In the data rows, zero lies at 4.5, halfway between 4 and 5.
Some points, one per row:
[3 5 4 5 4 4 6 3 2 4 5 2 3 5 5 5 4 4 5 5 5 2 6 3 4 7 6 4 6 1 4 5]
[2 4 6 5 3 3 5 5 2 4 6 6 4 4 4 3 0 5 5 3 4 6 4 6 6 6 7 4 4 2 6 7]
[4 6 6 3 7 7 2 9 5 7 4 6 3 6 4 4 2 5 4 1 2 6 4 7 5 3 1 3 7 4 5 2]
[5 5 5 4 3 3 5 4 1 3 3 5 5 6 3 6 5 3 6 4 4 3 3 5 7 4 5 8 1 5 4 4]
[6 5 5 4 2 3 5 5 1 2 3 5 6 6 2 6 5 3 6 3 3 4 3 5 9 2 5 9 0 5 4 3]
[2 5 6 6 5 7 3 5 1 0 5 2 0 6 4 8 5 3 8 1 6 2 4 5 4 7 5 3 6 1 5 4]
[5 3 3 5 6 4 7 1 6 3 6 2 3 1 7 3 6 6 5 5 9 4 6 3 0 4 6 0 6 0 5 6]
[4 5 2 4 2 4 6 3 3 6 4 4 3 6 5 3 4 5 7 5 3 3 7 2 6 3 5 5 6 3 3 3]
[5 5 4 4 3 4 4 5 4 7 3 5 5 6 3 5 6 3 5 5 1 5 5 7 7 3 4 9 3 9 3 2]
[3 4 5 7 5 5 5 3 6 5 6 5 4 3 6 3 3 6 3 6 7 5 5 5 3 5 7 3 5 3 5 7]
[3 5 3 4 5 5 6 3 4 5 5 4 2 4 7 4 5 5 5 5 5 3 6 2 2 5 4 2 6 3 4 5]
[5 4 3 3 2 3 6 2 2 5 4 4 3 5 4 4 5 3 7 5 3 2 6 3 6 3 6 7 3 4 3 2]
[5 3 4 5 2 2 6 2 2 3 5 5 4 4 3 4 4 4 8 4 4 5 4 8 7 2 8 8 1 6 4 5]
[6 5 4 5 6 5 4 7 8 6 7 5 6 2 5 2 3 6 3 4 5 8 4 7 3 3 4 1 5 6 6 7]
[5 5 4 4 6 6 2 5 7 5 3 3 5 5 5 7 7 4 3 6 4 4 4 3 3 5 2 5 6 7 3 4]
[5 3 5 5 7 5 3 5 4 6 7 6 3 4 3 0 2 7 9 2 4 8 5 9 6 0 5 3 6 7 6 5]
[4 4 3 4 5 5 6 3 5 4 5 4 3 4 6 2 6 6 5 5 6 3 6 2 2 3 4 2 7 1 5 5]
[3 3 4 6 5 5 6 2 4 2 7 4 3 2 6 5 4 5 7 5 7 4 4 5 2 6 7 1 5 1 6 7]
[4 3 5 6 5 5 3 4 4 3 7 5 3 5 3 4 3 4 8 2 4 7 3 9 6 3 6 4 4 7 6 6]
[4 5 5 4 6 7 3 8 4 7 4 6 2 6 3 3 2 5 7 2 2 5 5 7 5 3 1 2 9 6 5 3]
[6 3 6 5 3 3 3 5 5 5 3 5 9 5 3 6 5 4 4 5 4 6 3 7 7 3 5 9 0 9 4 4]
[2 5 6 6 2 4 6 5 1 3 6 5 4 5 5 6 2 3 4 4 4 3 3 4 7 8 7 5 3 2 4 6]
[5 5 4 5 6 6 3 3 6 5 4 2 4 5 5 8 8 4 5 6 5 2 4 2 2 7 3 4 6 6 5 4]
[3 5 5 5 2 3 6 5 0 5 5 6 3 6 3 3 1 3 7 3 2 5 4 6 9 4 7 7 3 2 4 4]
[7 3 5 4 6 3 6 5 4 3 5 5 6 3 3 3 4 6 6 2 5 7 5 7 6 0 4 5 2 5 5 4]
[7 4 5 5 5 2 5 5 6 4 4 5 8 3 2 4 5 6 4 4 6 9 3 9 7 0 4 6 0 8 6 5]
[2 5 6 5 3 4 5 5 1 2 6 4 4 6 5 7 3 3 5 4 5 2 3 2 6 8 6 6 3 1 5 5]
[6 4 2 3 6 5 5 2 6 5 3 3 3 5 4 4 7 6 6 4 5 4 6 4 3 2 1 3 6 6 5 4]
[7 3 6 6 5 3 4 4 7 2 4 4 9 3 3 6 7 4 4 5 6 8 2 8 5 3 5 8 0 8 6 5]
[4 3 2 5 6 3 8 2 6 3 6 2 4 2 7 3 6 6 4 6 9 5 6 2 1 4 6 1 4 1 5 6]
[4 5 5 5 2 3 6 3 4 3 5 4 7 4 6 6 5 4 3 7 7 4 5 3 4 7 8 6 1 2 4 6]
[5 5 4 5 6 6 3 3 8 5 5 4 4 3 6 5 6 6 3 7 6 5 5 4 2 5 4 3 6 6 5 6]
[5 3 2 4 4 1 8 3 4 4 6 4 3 3 5 1 4 6 7 3 6 5 6 6 4 0 5 4 4 2 4 4]
[5 2 2 6 4 3 4 1 6 7 4 4 6 3 4 2 5 4 5 7 5 6 4 7 5 4 9 7 3 8 4 6]
[3 4 4 5 3 4 6 4 3 5 4 5 4 5 6 4 3 4 4 5 3 2 5 2 5 6 5 4 5 2 4 5]
[4 4 2 5 4 4 7 2 6 7 7 5 5 2 7 1 3 6 3 7 6 5 6 3 2 5 7 1 6 2 4 8]
[7 4 3 4 5 2 7 4 6 4 4 5 7 2 3 1 4 6 4 5 5 7 5 8 6 0 5 6 1 5 4 4]
[3 4 7 5 5 6 2 7 2 5 5 6 2 7 2 3 2 3 8 1 1 6 4 9 9 3 5 6 5 7 5 3]
[3 5 5 5 3 4 6 5 1 5 6 6 4 5 4 4 2 3 5 4 3 4 5 4 7 5 7 5 4 2 5 5]
[7 4 4 4 7 6 2 3 8 5 6 4 5 3 6 5 7 6 3 6 7 6 4 4 1 5 4 2 6 7 6 6]
[5 4 3 6 6 5 3 2 7 6 6 4 5 2 6 4 6 5 4 7 6 5 5 5 2 6 6 2 5 6 5 8]
[5 5 6 5 6 4 3 6 7 2 4 4 8 3 4 8 5 5 2 4 6 7 2 7 4 4 5 6 0 6 5 5]
[6 5 3 4 6 5 3 4 8 6 6 5 5 3 6 5 6 6 3 6 5 5 5 4 1 5 4 2 7 7 5 6]
[5 5 5 5 7 7 4 6 8 7 7 6 4 3 6 3 4 7 5 4 4 7 5 6 2 3 3 0 8 6 6 7]
[3 4 5 6 7 6 5 4 5 3 8 4 2 3 5 4 3 6 7 3 7 6 5 7 2 5 5 0 7 2 6 7]
[5 5 7 4 4 5 2 7 5 2 2 4 7 5 4 9 6 3 2 4 4 4 2 4 5 7 3 8 1 6 5 3]
[6 4 4 5 7 6 2 4 6 5 6 3 5 3 5 6 6 6 4 4 6 5 4 5 2 5 3 2 6 7 7 6]
[5 5 2 4 4 3 7 4 5 7 3 4 5 3 5 1 4 6 4 6 4 6 7 4 5 0 4 6 4 5 3 3]
[4 5 6 7 7 6 3 6 6 6 8 6 4 3 5 2 1 5 5 4 5 7 4 9 4 6 6 1 7 5 6 8]
[4 5 4 4 5 5 5 5 6 7 4 5 5 4 6 3 4 5 3 6 4 4 5 3 4 3 4 3 6 5 4 5]
[6 4 4 4 5 4 3 3 4 2 2 2 5 7 2 9 9 3 7 4 4 4 3 5 6 3 2 9 2 8 3 1]
[4 6 4 4 6 6 3 6 6 7 5 6 3 4 5 3 4 5 3 4 3 5 6 5 3 4 2 2 8 6 6 6]
[5 5 5 4 7 6 3 8 4 7 5 7 2 6 2 3 2 5 7 1 1 6 5 9 6 1 1 3 8 6 4 2]
[5 3 4 4 7 5 4 4 5 5 7 5 1 4 3 1 4 6 9 2 5 8 5 9 5 0 4 1 7 6 6 5]
[4 4 4 5 4 7 2 5 4 5 4 4 2 6 4 6 5 4 7 3 3 3 5 7 5 5 3 5 6 7 4 2]
[3 5 4 5 3 4 6 3 4 4 5 4 5 4 5 6 5 4 4 6 5 3 4 1 4 8 6 5 4 3 3 5]
[7 4 3 3 5 3 5 6 7 6 3 5 6 4 3 2 5 5 3 5 4 7 5 7 6 0 3 7 2 7 4 3]
[4 5 3 4 4 5 6 4 5 5 3 3 4 4 6 5 7 5 3 6 5 2 6 0 2 5 3 4 6 3 3 3]
[5 6 8 5 5 6 1 7 5 2 4 5 6 6 4 9 4 4 4 3 4 5 1 5 5 7 3 6 3 5 6 4]
40 more points follow, each with its number after it:
[5 6 5 4 6 6 3 7 7 8 5 6 4 4 5 2 3 6 3 5 3 5 5 5 3 4 2 2 9 6 5 5] 0
[5 4 6 5 5 4 4 4 5 1 4 4 7 4 4 7 7 6 3 4 7 5 2 3 3 5 3 4 1 3 6 5] 1
[4 6 3 3 5 6 4 5 5 6 4 4 4 5 6 4 5 5 3 6 3 3 6 2 3 5 2 3 8 5 4 4] 2
[5 5 5 4 7 7 3 7 7 7 7 6 4 3 6 2 2 6 3 4 4 7 5 7 2 4 3 0 8 5 7 7] 3
[6 4 4 5 7 7 2 4 7 5 5 4 4 4 5 6 7 6 4 5 6 4 5 4 2 6 3 3 7 7 6 6] 4
[4 5 4 4 5 5 3 5 8 9 5 6 5 4 5 2 4 6 1 7 4 5 6 4 2 5 3 3 7 7 4 5] 5
[2 4 5 5 3 3 5 6 0 4 6 6 3 5 3 2 1 3 7 2 3 5 3 8 8 5 7 5 4 3 5 6] 6
[5 5 2 3 4 5 6 3 2 4 5 3 3 6 5 4 6 4 7 5 4 1 6 2 5 4 4 5 6 3 4 3] 7
[4 5 1 4 4 4 8 2 4 5 3 2 2 5 5 2 7 4 6 6 4 3 7 1 4 2 4 4 5 2 2 2] 8
[5 5 3 4 6 6 4 4 8 6 6 4 5 3 6 4 5 6 3 7 5 5 4 4 1 5 4 2 7 6 5 6] 9
[4 5 5 5 2 2 5 5 4 4 3 6 8 4 5 6 4 4 1 6 5 5 3 3 5 7 6 7 0 3 4 6] 10
[3 4 5 6 2 3 6 3 4 3 5 4 5 4 6 6 3 4 3 7 6 4 4 2 5 7 7 5 3 2 4 6] 11
[5 5 5 4 5 6 2 5 5 5 3 4 3 6 4 6 6 3 6 3 3 4 4 6 5 4 3 6 5 8 4 3] 12
[3 5 3 3 3 3 7 5 5 6 3 5 4 5 6 3 4 4 2 6 3 2 6 0 3 5 5 4 6 3 3 4] 13
[4 5 3 4 5 5 5 4 4 5 3 3 4 5 5 4 6 4 3 6 4 2 6 0 3 5 3 4 6 2 3 4] 14
[4 4 4 6 5 3 5 2 6 5 7 3 5 3 6 4 5 6 4 7 7 5 5 5 2 6 6 3 4 4 5 8] 15
[3 4 4 5 3 3 6 3 3 4 6 5 4 4 5 4 4 5 4 6 6 5 5 4 4 6 7 4 4 2 4 7] 16
[4 6 6 3 6 7 3 9 6 7 4 6 3 6 4 4 2 5 4 2 1 5 5 6 5 5 1 2 8 5 4 3] 17
[4 4 2 4 3 5 4 3 2 7 4 5 1 6 3 2 4 4 7 5 2 4 6 5 7 3 5 7 5 6 3 3] 18
[4 5 6 5 3 4 3 7 4 4 2 5 8 5 4 7 4 2 2 6 3 5 3 3 6 8 5 8 1 5 4 4] 19
[6 5 4 4 7 6 4 5 7 3 2 3 5 5 5 7 8 5 3 5 6 5 4 2 2 5 1 4 4 4 5 2] 20
[5 6 4 4 6 7 1 6 5 7 4 5 3 6 5 5 5 5 3 6 3 4 5 3 3 6 3 3 8 7 5 4] 21
[2 5 4 4 6 6 6 4 2 3 6 3 1 5 5 4 4 5 7 3 5 3 6 5 3 5 5 1 7 1 5 4] 22
[4 4 4 5 1 2 6 3 0 3 4 5 4 6 4 5 5 2 6 4 4 3 5 4 8 4 6 9 1 3 4 3] 23
[5 6 5 4 5 5 3 5 6 5 3 4 6 5 5 8 6 4 2 5 4 4 3 2 3 6 3 5 4 5 4 3] 24
[4 5 7 5 2 4 4 5 5 4 4 5 8 4 5 6 3 4 2 5 5 5 3 4 5 7 6 7 1 5 5 6] 25
[2 5 5 5 3 5 5 3 3 4 7 4 3 5 6 5 3 3 5 5 5 3 4 4 4 7 7 3 4 2 5 6] 26
[7 5 5 3 5 4 5 4 5 3 2 4 5 6 2 7 6 4 7 3 3 5 4 5 5 0 1 8 2 7 4 1] 27
[4 4 3 5 5 4 7 1 6 4 6 2 3 2 7 3 6 6 4 6 7 3 6 3 2 4 5 1 6 1 4 5] 28
[7 4 3 3 5 4 3 4 4 4 1 3 5 6 2 6 8 4 5 4 4 5 4 5 6 2 2 8 3 9 4 1] 29
[3 6 1 3 3 4 7 4 5 8 3 4 3 5 6 2 4 4 3 6 3 2 7 0 3 4 4 4 6 2 3 3] 30
[6 5 3 4 8 7 3 4 7 5 3 2 3 4 5 6 9 6 4 5 6 5 5 2 1 3 1 2 7 6 4 3] 31
[4 5 5 5 4 3 7 4 3 4 6 7 4 4 5 2 1 5 5 4 5 5 4 5 6 5 6 3 3 2 6 7] 32
[4 5 5 4 7 8 3 6 6 7 7 6 3 4 4 2 2 6 5 3 4 6 5 8 3 3 3 1 9 6 6 5] 33
[3 5 7 5 3 3 4 6 2 3 4 5 7 5 5 7 3 2 3 4 4 4 3 3 6 8 6 7 1 3 5 4] 34
[5 4 4 4 1 3 6 3 1 3 3 5 4 6 3 4 4 2 8 4 3 4 4 6 9 3 6 9 2 4 3 3] 35
[6 6 5 3 6 5 4 9 6 4 3 5 6 5 3 6 5 5 2 4 2 6 4 4 5 4 0 5 4 5 4 1] 36
[5 4 3 4 3 4 6 2 3 5 4 4 4 5 4 3 4 3 6 5 4 3 5 4 5 4 6 6 4 5 4 5] 37
[5 4 3 3 3 4 6 3 3 4 4 3 3 5 5 5 6 3 5 5 4 1 6 2 4 4 4 6 4 3 4 3] 38
[6 4 4 4 5 3 7 5 6 3 3 4 7 4 5 5 7 5 4 5 6 5 5 4 5 3 4 5 3 5 4 3] 39
Which of these numbered points is nearest to each point below, ignoring the 3 directions in which the first points spread most? Its number follows each.
[5 4 0 3 4 3 8 1 3 4 2 1 2 5 5 3 8 5 7 4 4 3 8 2 4 1 3 6 4 4 2 1] > 8
[6 5 8 5 6 6 2 8 4 3 5 6 6 5 4 6 3 5 5 2 4 5 2 6 6 6 3 5 4 5 7 4] > 34
[4 6 6 4 4 5 3 8 4 6 4 7 6 6 4 6 3 3 3 5 3 4 3 5 5 8 5 6 4 6 4 4] > 19
[4 5 5 4 5 6 2 5 5 5 4 3 3 6 4 7 5 3 6 4 4 4 4 5 4 6 3 5 7 6 5 3] > 12
[4 5 4 4 4 5 5 4 2 6 4 5 3 7 3 2 3 3 7 4 2 4 5 6 8 3 4 7 5 6 4 3] > 37
[4 4 5 4 2 4 4 4 2 5 3 4 4 6 2 5 4 2 7 4 2 4 4 7 8 3 5 9 3 7 4 3] > 37
[5 5 4 4 1 2 5 4 3 6 3 5 6 6 3 4 4 3 4 6 2 4 4 5 8 4 5 9 2 7 3 3] > 37
[4 6 5 4 6 8 2 8 5 7 5 6 1 6 4 3 2 5 4 2 1 4 4 6 5 5 2 1 9 6 5 4] > 17
[6 3 4 4 5 4 4 5 5 4 1 3 6 6 2 7 8 4 5 4 3 5 3 6 7 2 2 9 1 9 3 0] > 29
[4 5 7 6 4 3 6 4 3 3 7 7 6 3 6 3 1 5 4 4 6 6 2 6 6 6 9 5 2 1 7 8] > 32
[5 6 7 4 5 4 2 7 5 3 2 4 7 6 4 9 7 5 2 4 5 4 3 2 4 7 2 6 3 6 4 3] > 24
[5 3 2 4 3 3 7 0 4 4 4 4 4 4 5 3 6 5 7 5 5 4 5 5 5 2 6 6 4 5 4 4] > 35
[2 4 5 5 4 5 4 4 3 6 6 5 3 5 4 4 2 4 6 4 4 4 4 5 5 7 7 3 6 4 5 6] > 26
[6 5 5 4 7 7 3 4 9 6 6 5 6 2 5 3 4 6 3 5 6 6 5 6 2 4 4 1 7 7 6 7] > 33
[5 4 2 4 3 4 7 2 3 4 4 3 4 4 5 5 5 4 5 5 5 2 6 2 4 3 5 5 4 3 4 4] > 38
[7 4 3 3 4 3 5 4 5 3 1 3 6 5 3 6 8 4 6 3 4 5 5 5 6 1 2 8 2 6 3 1] > 27
[4 6 4 4 6 6 2 6 6 7 4 5 4 6 5 5 4 5 4 6 3 4 6 4 3 7 3 3 7 7 5 5] > 21
[5 6 4 2 7 6 4 7 7 5 2 4 6 5 5 6 7 5 2 5 4 4 5 1 2 5 0 4 6 5 5 2] > 36
[6 4 2 4 6 5 3 2 6 5 3 2 4 6 3 7 9 4 7 5 4 4 5 5 4 1 2 7 5 9 3 2] > 29
[3 6 8 5 1 3 4 6 2 4 3 6 6 6 5 6 1 2 4 4 3 3 3 3 7 8 7 7 2 3 5 5] > 25
[5 6 4 5 7 6 3 6 7 8 5 6 4 4 5 3 4 5 3 6 3 5 5 5 3 4 3 2 8 5 5 5] > 0
[2 5 4 5 3 4 5 4 5 7 4 5 5 5 6 4 4 3 2 8 4 3 5 2 4 7 6 5 4 5 3 6] > 5
[4 6 7 5 4 4 2 7 6 5 4 5 6 5 4 7 4 3 2 6 3 5 2 4 5 8 5 7 3 6 5 4] > 19
[3 4 3 5 2 4 6 2 3 6 5 4 3 5 6 2 4 4 5 6 4 3 5 3 6 6 7 5 5 3 3 5] > 37
[4 4 1 4 3 4 6 3 3 7 4 4 2 5 4 1 4 4 8 5 2 4 7 5 7 2 5 7 7 6 2 3] > 18
[4 5 5 4 5 6 2 5 4 5 4 4 2 6 3 6 4 3 6 3 3 4 4 7 6 4 4 6 7 7 4 3] > 12
[6 4 5 4 4 4 3 6 5 2 2 4 6 6 1 8 7 3 6 3 3 5 2 8 7 2 3 9 0 8 4 1] > 22
[4 4 3 4 3 3 6 3 2 3 4 4 3 6 5 5 5 4 5 5 5 2 6 2 5 4 5 6 3 2 3 3] > 38
[3 5 4 5 3 3 7 4 3 6 4 6 5 5 6 3 3 5 3 6 4 3 6 2 4 6 6 4 4 2 4 6] > 10
[3 4 7 6 2 3 6 5 2 1 7 7 6 4 5 4 0 4 4 3 5 6 3 6 6 6 8 5 2 0 6 8] > 32
[7 4 7 5 6 4 4 5 3 0 6 6 7 3 3 6 5 6 7 2 7 7 2 7 5 3 5 4 2 3 8 6] > 1
[5 4 4 4 4 6 4 6 2 7 4 5 1 6 3 1 2 4 8 3 2 5 5 8 8 2 4 5 7 6 4 3] > 37
[5 5 5 3 7 7 2 4 5 4 3 3 3 6 5 8 8 5 5 5 5 3 4 2 2 6 1 4 8 6 5 3] > 31
[5 5 2 3 3 4 6 4 5 8 3 4 3 5 5 2 5 4 5 7 2 3 7 3 4 3 4 5 6 5 1 2] > 30
[6 5 6 4 3 5 2 7 6 3 2 5 7 6 3 9 6 3 2 5 3 5 3 4 5 7 2 8 2 7 3 3] > 17
[5 4 3 4 5 5 5 5 4 7 4 6 2 5 3 1 3 5 7 3 2 6 6 6 6 1 3 5 6 5 4 3] > 38
[6 4 5 5 7 7 3 6 7 7 7 6 4 3 6 2 2 6 4 5 4 7 4 8 3 4 4 0 9 6 7 8] > 3
[7 4 3 4 6 6 2 3 5 4 3 2 3 5 3 6 9 5 7 4 5 3 5 5 3 3 2 5 6 8 4 2] > 29
[5 4 3 4 8 6 3 4 7 4 4 2 3 5 4 7 9 5 5 5 6 4 5 4 1 5 2 2 6 6 4 3] > 31
[6 4 5 4 5 5 3 7 4 3 3 5 5 7 1 5 5 4 6 1 2 5 3 8 8 1 3 7 3 7 4 1] > 22
[4 5 3 5 5 5 4 4 7 6 5 4 4 4 5 5 5 5 3 7 5 4 5 4 2 6 4 3 7 6 4 6] > 9
[5 5 4 3 4 4 6 4 4 3 2 3 6 5 4 6 6 5 3 3 5 4 5 1 4 3 2 6 3 3 4 2] > 27
[5 5 3 3 6 6 4 4 4 5 5 5 2 6 5 4 5 6 6 3 3 4 6 4 4 3 1 3 8 4 4 4] > 29
[6 5 3 4 7 6 3 4 9 6 5 3 4 4 5 5 7 6 4 5 6 5 5 3 1 4 2 3 7 6 5 4] > 12
[5 4 2 4 2 3 7 3 3 7 3 3 3 5 4 3 4 3 6 6 3 3 6 4 7 3 6 8 3 6 2 3] > 18
[5 6 3 4 6 6 4 4 8 6 5 4 5 4 5 3 6 6 3 7 5 5 5 3 2 5 3 2 6 6 5 6] > 9
[5 5 2 4 4 5 6 3 3 6 4 4 3 6 5 3 5 5 6 5 3 4 7 3 6 2 4 6 5 5 4 2] > 7
[7 2 5 5 5 2 7 3 4 0 5 3 5 3 3 4 5 6 7 2 8 7 3 9 6 0 6 5 0 3 5 4] > 28
[3 5 5 5 2 4 4 4 4 5 3 5 5 5 5 5 4 3 3 7 4 3 5 2 4 8 5 6 5 5 4 5] > 5
[4 4 4 5 2 3 7 3 0 3 6 6 3 5 2 2 2 4 8 2 4 5 6 7 8 1 5 6 3 2 5 4] > 23
[4 4 4 4 5 6 3 5 3 6 4 4 1 7 3 3 3 4 9 3 2 5 5 9 7 1 4 6 7 7 4 2] > 29
[7 4 4 3 8 7 3 4 5 2 4 4 4 4 4 6 8 6 7 3 6 5 4 4 3 2 1 3 6 6 6 4] > 31
[6 4 3 4 4 3 5 4 6 7 3 5 6 4 4 2 4 5 4 6 4 7 5 6 6 1 4 6 3 8 3 3] > 37
[4 5 5 4 6 6 3 5 3 4 5 4 1 6 4 5 6 5 7 3 4 4 5 5 4 5 2 2 8 4 4 3] > 31
[4 6 5 4 4 6 2 4 6 6 4 4 5 5 5 7 5 3 3 6 3 3 4 2 5 8 4 6 5 7 4 5] > 21
[4 4 2 3 1 2 7 2 3 6 2 4 3 6 4 2 5 3 7 6 3 3 7 4 7 2 6 8 4 5 2 2] > 18
[3 6 6 3 8 7 4 8 3 1 4 4 1 6 4 6 4 5 7 0 5 5 4 5 4 3 0 1 6 0 5 1] > 20
[4 4 6 5 7 4 5 4 5 1 6 4 4 3 5 6 5 7 6 2 8 5 3 5 2 3 4 1 3 1 5 5] > 1
[6 4 7 6 4 4 3 6 6 4 4 5 8 4 4 6 5 4 3 5 5 7 2 7 6 5 5 6 0 8 5 6] > 25
[4 5 6 6 3 3 4 6 4 2 2 4 6 5 5 8 5 4 2 5 5 4 3 2 5 8 6 7 1 4 4 4] > 34
[5 5 1 3 4 4 7 3 2 6 4 3 1 5 5 1 4 4 7 4 2 3 7 3 6 0 4 6 7 3 2 2] > 8
[4 4 4 6 6 5 3 2 8 6 6 4 5 3 6 4 6 5 4 7 7 5 4 5 2 6 6 2 6 7 6 7] > 26
[4 5 4 3 3 3 7 6 4 5 3 5 6 4 6 3 4 5 2 6 4 4 5 0 5 5 4 5 3 2 3 4] > 13
[4 4 2 4 4 3 7 1 3 4 2 2 3 4 5 4 7 4 6 5 5 3 7 2 5 3 4 6 4 2 2 2] > 8
[4 5 4 4 5 6 3 6 7 9 4 4 4 5 5 3 5 5 2 7 2 4 6 2 3 6 3 3 8 8 4 5] > 5
[4 4 9 5 5 5 2 8 4 2 7 7 6 5 4 5 1 5 4 2 4 7 1 8 6 7 6 4 3 3 7 7] > 34
[5 2 8 7 7 6 2 5 5 0 6 4 5 4 3 8 6 5 7 1 7 7 1 9 4 5 6 3 3 5 7 6] > 1
[3 5 5 3 6 5 5 6 3 1 3 3 2 6 5 8 6 4 5 2 6 3 4 2 3 5 2 3 5 1 4 2] > 20
[4 5 3 4 5 6 4 3 5 7 3 4 4 6 6 5 5 3 4 6 3 2 6 1 3 8 5 5 6 5 4 4] > 21
[6 3 2 6 3 4 5 1 5 7 5 4 5 3 4 2 5 4 6 7 4 6 5 8 6 1 7 7 3 9 4 5] > 37
[7 4 6 4 4 4 3 5 5 1 1 3 7 6 2 9 8 3 5 3 5 4 1 5 6 4 1 9 0 8 4 1] > 20
[4 5 5 5 1 1 7 4 2 3 3 5 7 6 4 7 5 2 2 5 4 2 4 2 7 7 6 8 0 2 3 3] > 10
[4 4 3 4 5 5 4 2 6 3 3 1 3 4 6 7 8 4 5 7 6 2 6 0 2 6 4 3 6 3 3 4] > 29
[3 4 6 5 2 3 6 4 2 3 5 5 5 5 5 5 3 3 3 5 4 4 4 3 6 7 7 6 3 2 4 6] > 11
[5 5 7 5 2 4 3 7 3 4 2 6 7 6 3 6 4 3 4 3 3 6 3 6 8 4 4 9 1 7 5 3] > 3
[4 3 2 4 5 3 6 2 5 4 6 3 4 3 7 4 7 5 4 7 7 3 6 1 2 6 5 2 5 1 4 6] > 23
[5 4 4 4 5 4 7 3 5 2 4 4 5 3 6 5 7 6 3 5 8 3 5 1 3 4 4 3 3 1 4 4] > 39
[6 2 3 5 5 5 6 1 6 4 6 3 4 2 6 4 6 6 6 6 8 4 5 5 2 4 6 3 5 5 6 7] > 35
[5 4 2 3 2 3 7 1 2 4 4 4 3 6 4 4 5 3 7 5 4 2 6 3 7 3 6 7 4 4 3 3] > 37
[5 3 0 3 3 3 8 2 4 7 4 3 2 4 5 1 6 5 6 6 3 4 7 3 5 0 5 6 5 4 1 3] > 8
[5 4 4 5 5 5 2 4 4 5 4 4 2 6 2 6 5 4 8 3 3 5 5 7 6 3 4 6 6 7 4 3] > 12
[4 5 5 4 4 5 3 6 3 6 3 5 4 6 3 4 3 4 6 4 1 4 4 6 7 5 5 8 4 6 4 4] > 9
[4 4 8 7 4 4 4 7 3 2 8 8 7 4 4 5 1 4 4 3 6 7 2 9 6 7 7 4 2 3 8 9] > 25
[6 4 7 4 4 7 1 5 3 4 5 5 5 7 4 7 4 3 5 3 3 4 4 5 6 7 4 6 5 7 6 5] > 4
[4 5 6 5 1 2 6 5 2 4 3 4 7 6 5 7 3 3 2 6 3 3 3 1 7 8 7 8 1 3 3 5] > 10
[3 5 4 4 3 4 6 6 5 7 3 5 5 4 7 3 3 5 1 6 3 4 7 0 3 5 4 4 6 3 3 3] > 13
[6 3 4 4 7 5 5 3 3 3 7 6 3 3 2 2 5 6 9 2 6 8 5 9 5 0 3 3 5 4 7 5] > 23
[5 5 5 5 8 5 3 7 8 5 5 5 5 3 5 4 5 7 3 4 6 8 4 6 2 3 3 1 6 5 5 6] > 34
[4 4 6 6 4 3 7 5 1 2 7 8 5 3 4 2 1 5 6 2 6 6 4 7 7 4 8 4 2 1 6 7] > 32
[4 5 1 3 3 3 7 3 3 9 4 4 2 5 5 0 4 4 5 6 2 3 8 2 5 2 5 5 6 4 2 2] > 30
[3 4 6 5 7 6 3 5 6 4 8 4 2 3 5 3 2 6 6 4 6 6 4 8 3 5 6 0 8 3 6 7] > 26
[6 3 1 5 3 2 9 0 5 6 5 3 4 3 5 0 5 5 6 6 6 5 8 5 4 0 6 4 4 5 3 4] > 35
[6 4 6 5 3 3 3 6 6 4 4 5 9 4 3 6 5 4 2 5 5 7 2 7 6 5 5 8 0 9 5 4] > 25
[4 5 5 5 3 4 5 5 5 5 3 4 5 5 6 5 5 4 2 6 4 3 5 1 5 7 5 6 4 4 3 4] > 0
[7 4 5 3 5 3 3 5 5 1 1 3 7 6 2 9 9 3 5 3 5 5 3 6 7 2 3 9 0 9 2 0] > 22
[5 4 6 6 6 6 2 5 6 2 3 3 6 5 4 9 7 3 3 5 6 4 3 4 3 7 3 6 3 7 5 5] > 4
[4 5 6 5 3 3 6 5 3 2 4 6 8 4 5 7 4 4 2 5 6 4 3 3 5 7 7 6 0 2 6 6] > 10
[4 5 7 5 2 3 5 5 0 0 6 6 5 5 4 7 3 4 5 2 5 3 3 3 6 7 5 5 2 1 6 6] > 1
[3 5 4 5 3 3 6 2 4 4 6 4 5 4 5 4 4 4 3 6 6 4 5 3 4 7 8 4 3 2 4 7] > 16
[5 4 4 6 6 6 5 3 8 6 7 5 6 2 6 3 5 5 3 7 6 6 5 5 2 6 6 2 6 7 5 8] > 26
[5 5 3 4 5 6 4 5 3 7 4 5 1 6 3 1 2 5 8 2 1 4 6 7 7 2 3 5 8 6 4 3] > 7
[3 6 5 4 7 8 2 8 5 7 6 6 2 6 5 3 3 4 5 3 3 4 4 6 3 5 2 1 9 5 6 4] > 24
[5 4 1 3 4 3 6 2 4 6 3 3 2 6 4 3 6 4 7 6 3 2 7 3 5 1 3 5 6 4 3 2] > 8
[3 4 6 6 4 5 4 4 4 5 8 6 4 3 4 2 1 5 5 4 6 6 4 7 4 6 7 1 6 3 6 8] > 6
[4 7 6 4 7 8 2 8 4 7 5 6 1 7 4 3 2 4 6 3 2 5 6 7 4 4 1 1 9 6 5 3] > 21
[4 4 8 5 3 3 6 5 2 2 7 7 6 3 5 5 1 4 5 4 5 6 2 6 6 7 8 4 2 1 7 8] > 32
[5 5 4 4 7 7 3 6 7 8 5 6 4 4 5 3 3 5 3 5 3 5 5 5 3 5 3 2 8 6 5 5] > 0
[4 4 5 5 3 3 5 4 4 4 6 7 7 3 6 3 2 6 3 4 6 6 4 6 5 5 8 3 3 3 6 8] > 32
[5 4 5 3 4 4 4 6 3 4 4 6 5 5 3 4 4 4 5 2 3 6 5 6 7 2 4 6 4 5 4 3] > 39
[4 4 4 6 5 4 5 2 6 4 7 3 5 3 6 3 5 5 4 7 7 5 5 5 2 6 7 2 5 5 5 8] > 15
[5 2 3 5 3 3 7 0 6 5 6 4 5 2 5 2 5 4 6 5 6 4 5 6 4 2 7 5 4 4 5 6] > 35
[6 5 8 4 6 6 2 6 2 0 3 6 7 7 3 9 6 4 4 2 5 4 1 4 5 7 2 5 2 5 7 5] > 1
